500 stands for zero in the data rows.
Here are some points:
Array([230, 897, 664, 577, 621, 393, 488, 392])
Array([628, 461, 434, 429, 409, 498, 473, 392])
Array([455, 448, 468, 424, 575, 403, 420, 480])
Array([682, 270, 332, 559, 452, 675, 407, 612])
Array([392, 274, 488, 355, 359, 563, 373, 726])
Array([355, 836, 686, 451, 621, 330, 597, 388])
Array([635, 96, 210, 426, 442, 618, 393, 682])
Array([511, 0, 393, 504, 569, 603, 471, 670])
Array([688, 74, 368, 599, 320, 611, 460, 525])
Array([564, 656, 540, 425, 489, 374, 570, 397])
Array([555, 553, 581, 489, 501, 410, 620, 378])
Array([581, 265, 404, 595, 469, 815, 433, 722])
Here are 10 more points, each followed by its number:
Array([400, 659, 616, 456, 464, 313, 701, 288]) 0
Array([614, 152, 416, 564, 391, 542, 584, 491]) 1
Array([430, 352, 403, 526, 447, 707, 317, 717]) 2
Array([361, 349, 604, 486, 418, 430, 540, 439]) 3
Array([622, 727, 530, 580, 572, 303, 651, 259]) 4
Array([481, 904, 571, 528, 726, 396, 543, 347]) 5
Array([640, 332, 317, 533, 396, 766, 381, 646]) 6
Array([532, 431, 443, 572, 460, 705, 342, 618]) 7
Array([520, 110, 295, 571, 421, 682, 355, 898]) 8
Array([370, 498, 378, 453, 533, 623, 365, 581]) 9
Which three of these numbered points are nearest to each point below, ignoring the direction in which the first points spread most? Their numbers follow each, nearest first.
Array([475, 247, 410, 473, 533, 408, 442, 593]) > 3 0 1
Array([535, 309, 376, 625, 456, 668, 405, 625]) > 7 6 2
Array([588, 304, 495, 547, 445, 516, 591, 415]) > 1 0 4
Array([602, 183, 402, 337, 368, 463, 586, 475]) > 0 1 3
Array([436, 71, 441, 367, 314, 629, 340, 722]) > 3 2 9
Array([290, 622, 529, 545, 527, 600, 333, 579]) > 2 9 7
Array([571, 43, 318, 426, 426, 597, 407, 662]) > 3 0 1
Array([403, 588, 467, 569, 601, 637, 488, 643]) > 2 7 8
Array([436, 599, 467, 644, 523, 545, 388, 462]) > 7 6 2
Array([506, 541, 579, 398, 516, 469, 526, 502]) > 0 1 6
Array([466, 537, 364, 385, 496, 493, 371, 554]) > 9 6 2
Array([506, 151, 286, 382, 517, 594, 289, 770]) > 9 8 2
Array([560, 276, 505, 505, 355, 465, 597, 411]) > 0 1 3
Array([527, 257, 428, 468, 398, 797, 324, 741]) > 2 7 9
Array([270, 727, 599, 529, 601, 443, 429, 539]) > 2 8 9
Array([678, 220, 403, 570, 387, 573, 537, 506]) > 1 0 4
